In the data rows, the value 128 means zero.
In each game, the first row plays the second. By how much does the first row win? 15 means about a draw, 30 a big win and 0 a big loss. Wins can go round in a circle. Each row has two weighted sums of its numbers, A and B, taken from their middle values. A row wins by its A times the other's B, less its B times the other's A.
[148, 169, 80, 109, 138, 108, 127, 93, 165, 144]
[175, 152, 51, 96, 90, 128, 89, 143, 99, 94] 18
[141, 98, 131, 173, 149, 145, 166, 109, 146, 160]
[170, 161, 97, 69, 156, 131, 127, 144, 132, 134] 26
[118, 131, 126, 162, 131, 115, 144, 67, 143, 160]
[108, 121, 151, 107, 115, 128, 121, 199, 75, 57] 7
[82, 105, 169, 128, 135, 125, 119, 132, 119, 135]
[157, 94, 129, 134, 136, 170, 141, 171, 106, 123] 11
[104, 174, 93, 86, 124, 82, 115, 102, 132, 110]
[97, 132, 167, 85, 167, 95, 117, 143, 145, 133] 13
[141, 146, 96, 97, 140, 85, 137, 126, 155, 104]
[150, 131, 105, 160, 125, 161, 159, 102, 146, 174] 21
[136, 149, 86, 132, 117, 139, 132, 119, 113, 118]
[76, 101, 179, 181, 135, 122, 131, 98, 165, 156] 13
[155, 95, 100, 158, 127, 147, 163, 122, 136, 150]
[116, 94, 130, 182, 115, 180, 147, 119, 97, 141] 14
[158, 162, 102, 82, 122, 111, 94, 135, 108, 85]
[133, 150, 83, 139, 111, 130, 142, 98, 125, 154] 12
[96, 106, 150, 177, 127, 143, 155, 132, 129, 142]
[177, 164, 85, 88, 118, 149, 131, 177, 94, 94] 14
[93, 112, 169, 107, 134, 136, 134, 173, 87, 86]
[137, 124, 136, 95, 150, 81, 140, 159, 147, 98] 6
[125, 189, 104, 67, 135, 89, 115, 101, 154, 128]
[92, 62, 157, 191, 84, 185, 140, 161, 80, 108] 19
[134, 120, 127, 113, 161, 110, 147, 150, 148, 124]
[120, 148, 157, 105, 166, 81, 108, 86, 174, 162] 13
[164, 184, 90, 88, 149, 82, 135, 104, 174, 148]
[111, 165, 117, 77, 143, 107, 86, 108, 138, 120] 18
[114, 123, 106, 170, 108, 180, 152, 109, 95, 141]
[104, 89, 180, 180, 124, 137, 144, 125, 151, 146] 13
[83, 136, 173, 127, 134, 127, 112, 150, 109, 106]
[146, 162, 113, 109, 149, 95, 137, 69, 182, 178] 15
[131, 125, 156, 96, 162, 114, 146, 154, 129, 121]
[154, 151, 65, 107, 104, 131, 117, 143, 97, 89] 9
[140, 167, 103, 76, 142, 70, 114, 121, 153, 115]
[150, 93, 131, 128, 108, 119, 93, 144, 123, 139] 12
[107, 163, 111, 87, 123, 121, 103, 130, 101, 112]
[107, 131, 129, 165, 151, 125, 142, 88, 155, 179] 9
[128, 138, 140, 117, 127, 132, 110, 153, 112, 125]
[133, 102, 176, 105, 116, 131, 120, 178, 106, 108] 15
[119, 142, 119, 114, 122, 101, 140, 123, 135, 116]
[102, 129, 169, 113, 140, 131, 110, 165, 106, 88] 11
[127, 141, 105, 170, 118, 153, 141, 67, 150, 178]
[105, 91, 163, 163, 94, 153, 139, 163, 86, 87] 16
[132, 136, 93, 130, 108, 112, 143, 96, 131, 130]
[160, 136, 76, 140, 91, 166, 166, 133, 104, 110] 11
[109, 110, 170, 185, 143, 119, 132, 75, 166, 180]
[130, 73, 189, 165, 115, 123, 138, 124, 146, 152] 13
[92, 133, 169, 113, 154, 91, 122, 106, 166, 141]
[130, 115, 125, 155, 126, 113, 144, 106, 149, 150] 15
[129, 163, 103, 137, 127, 124, 120, 79, 161, 168]
[101, 128, 126, 194, 117, 166, 132, 88, 111, 157] 14
[109, 97, 158, 204, 156, 135, 156, 107, 152, 186]
[195, 138, 51, 106, 96, 135, 99, 129, 111, 135] 18
[129, 89, 140, 155, 106, 158, 152, 158, 86, 108]
[105, 129, 130, 150, 142, 131, 142, 82, 159, 169] 22
[134, 102, 124, 149, 109, 159, 132, 133, 112, 133]
[121, 120, 153, 154, 157, 113, 143, 83, 177, 179] 14
[144, 112, 147, 116, 108, 138, 146, 181, 90, 99]
[124, 162, 112, 124, 118, 107, 128, 90, 140, 138] 18
[112, 122, 154, 78, 126, 135, 97, 169, 100, 99]
[164, 159, 94, 97, 152, 98, 140, 94, 165, 172] 3
[170, 120, 117, 128, 110, 148, 134, 118, 119, 133]
[169, 117, 46, 126, 69, 176, 117, 138, 81, 82] 15
[104, 123, 135, 134, 112, 129, 98, 88, 115, 138]
[66, 116, 161, 132, 126, 115, 117, 122, 107, 125] 8
[125, 104, 159, 155, 155, 120, 149, 127, 160, 167]
[163, 157, 90, 144, 145, 120, 134, 62, 169, 197] 19
[73, 131, 186, 99, 168, 73, 100, 122, 150, 138]
[89, 108, 160, 160, 118, 168, 135, 117, 97, 134] 13
[165, 114, 114, 107, 129, 146, 142, 201, 97, 76]
[127, 142, 117, 119, 135, 109, 106, 93, 140, 131] 5
[94, 136, 118, 139, 105, 140, 135, 125, 107, 111]
[166, 159, 85, 104, 133, 155, 131, 147, 109, 114] 12
[157, 156, 87, 76, 98, 154, 96, 160, 66, 89]
[116, 139, 158, 72, 148, 63, 110, 153, 153, 91] 22
[91, 116, 135, 167, 122, 137, 135, 98, 135, 146]
[194, 148, 109, 96, 153, 98, 126, 97, 174, 160] 15
[133, 133, 176, 103, 137, 128, 120, 158, 121, 118]
[139, 133, 90, 114, 97, 153, 118, 137, 93, 97] 14
[132, 123, 150, 118, 171, 114, 126, 155, 147, 136]
[109, 84, 136, 190, 122, 130, 128, 103, 152, 168] 8
[87, 164, 136, 95, 148, 89, 109, 101, 139, 129]
[167, 139, 101, 156, 124, 130, 164, 119, 154, 152] 12
[150, 97, 133, 138, 104, 182, 129, 170, 86, 106]
[110, 116, 170, 124, 160, 80, 129, 96, 171, 133] 17
[73, 87, 172, 184, 101, 166, 132, 135, 88, 120]
[150, 88, 126, 163, 103, 170, 158, 203, 71, 71] 16
[147, 102, 148, 173, 151, 113, 136, 89, 179, 179]
[151, 148, 107, 126, 168, 100, 138, 91, 195, 196] 14
[107, 68, 170, 175, 119, 161, 119, 148, 105, 131]
[133, 87, 112, 154, 56, 202, 127, 196, 40, 63] 13
[132, 106, 161, 106, 137, 125, 116, 199, 114, 94]
[197, 113, 88, 140, 139, 119, 158, 141, 150, 127] 28
[168, 136, 88, 148, 89, 176, 150, 136, 94, 118]
[178, 94, 112, 147, 130, 129, 181, 147, 138, 114] 8
[114, 186, 105, 84, 137, 134, 104, 123, 98, 118]
[164, 123, 105, 114, 143, 142, 118, 180, 113, 97] 11
[103, 127, 125, 145, 120, 145, 114, 111, 114, 156]
[99, 92, 178, 135, 149, 130, 129, 131, 139, 146] 13
[120, 158, 114, 80, 127, 121, 132, 152, 101, 88]
[123, 113, 167, 135, 140, 98, 129, 126, 151, 143] 13
[90, 99, 116, 182, 87, 166, 147, 132, 78, 112]
[172, 103, 109, 181, 135, 175, 127, 124, 125, 166] 12
[158, 173, 69, 75, 113, 113, 103, 110, 137, 110]
[160, 173, 107, 97, 147, 142, 129, 131, 129, 137] 12
[175, 98, 109, 154, 74, 159, 156, 191, 79, 78]
[88, 79, 167, 159, 109, 175, 125, 168, 77, 98] 13
[137, 146, 108, 87, 111, 166, 131, 159, 85, 91]
[132, 153, 89, 124, 99, 174, 122, 129, 99, 108] 19
[80, 117, 187, 109, 115, 120, 92, 154, 98, 107]
[151, 171, 67, 82, 129, 110, 106, 124, 137, 111] 18
[144, 110, 123, 147, 102, 163, 143, 145, 96, 111]
[180, 101, 72, 150, 98, 184, 161, 145, 102, 109] 15
[96, 124, 144, 173, 126, 147, 145, 110, 140, 149]
[65, 148, 132, 85, 124, 122, 98, 126, 120, 108] 16
[111, 160, 121, 93, 134, 107, 87, 115, 130, 137]
[105, 129, 177, 89, 157, 98, 75, 137, 147, 142] 25
[127, 118, 144, 157, 143, 106, 150, 82, 185, 181]
[117, 111, 148, 173, 117, 141, 158, 140, 115, 139] 12
[120, 180, 96, 108, 121, 129, 113, 85, 131, 138]
[140, 92, 120, 152, 114, 174, 155, 154, 114, 101] 16
[95, 136, 163, 61, 164, 58, 76, 107, 165, 134]
[177, 128, 109, 129, 102, 151, 159, 163, 90, 97] 17
[112, 86, 190, 168, 142, 142, 175, 147, 146, 139]
[150, 137, 110, 108, 95, 126, 151, 127, 104, 98] 23
[135, 120, 71, 185, 76, 194, 140, 89, 103, 146]
[129, 163, 126, 92, 134, 106, 113, 125, 125, 117] 15
[126, 152, 90, 163, 114, 150, 130, 63, 126, 163]
[112, 90, 152, 86, 137, 90, 108, 169, 115, 83] 16
[122, 130, 167, 103, 160, 72, 107, 139, 162, 112]
[131, 94, 176, 148, 149, 137, 140, 159, 134, 139] 26
[110, 134, 179, 119, 180, 85, 109, 114, 172, 161]
[120, 154, 103, 79, 130, 108, 122, 139, 118, 95] 16
[161, 158, 75, 93, 114, 136, 135, 132, 105, 99]
[74, 129, 160, 143, 128, 106, 139, 105, 145, 137] 18
[167, 147, 88, 89, 117, 125, 121, 183, 100, 73]
[109, 71, 162, 159, 105, 126, 143, 184, 118, 92] 11
[112, 103, 176, 173, 153, 123, 158, 126, 173, 176]
[122, 136, 161, 108, 177, 102, 118, 127, 169, 165] 16
[158, 151, 85, 143, 115, 137, 142, 89, 149, 179]
[85, 109, 148, 164, 114, 167, 136, 124, 91, 122] 8
[80, 132, 165, 113, 151, 67, 115, 103, 151, 106]
[82, 148, 137, 110, 161, 87, 126, 111, 155, 134] 18
[150, 107, 119, 165, 135, 135, 162, 87, 167, 156]
[93, 122, 175, 118, 117, 128, 109, 180, 88, 72] 7
[106, 87, 153, 184, 119, 148, 148, 119, 113, 126]
[81, 133, 165, 129, 147, 104, 115, 121, 129, 118] 12
[151, 122, 108, 171, 130, 132, 164, 103, 157, 159]
[193, 116, 92, 143, 117, 178, 142, 168, 104, 114] 9
[77, 105, 179, 154, 155, 111, 128, 125, 155, 149]
[130, 90, 129, 142, 85, 193, 154, 178, 63, 85] 16
[124, 118, 135, 112, 128, 117, 139, 144, 134, 115]
[166, 152, 97, 145, 136, 117, 121, 75, 164, 196] 17
[126, 129, 131, 187, 137, 130, 143, 88, 160, 174]
[126, 167, 130, 117, 140, 103, 118, 81, 162, 153] 14
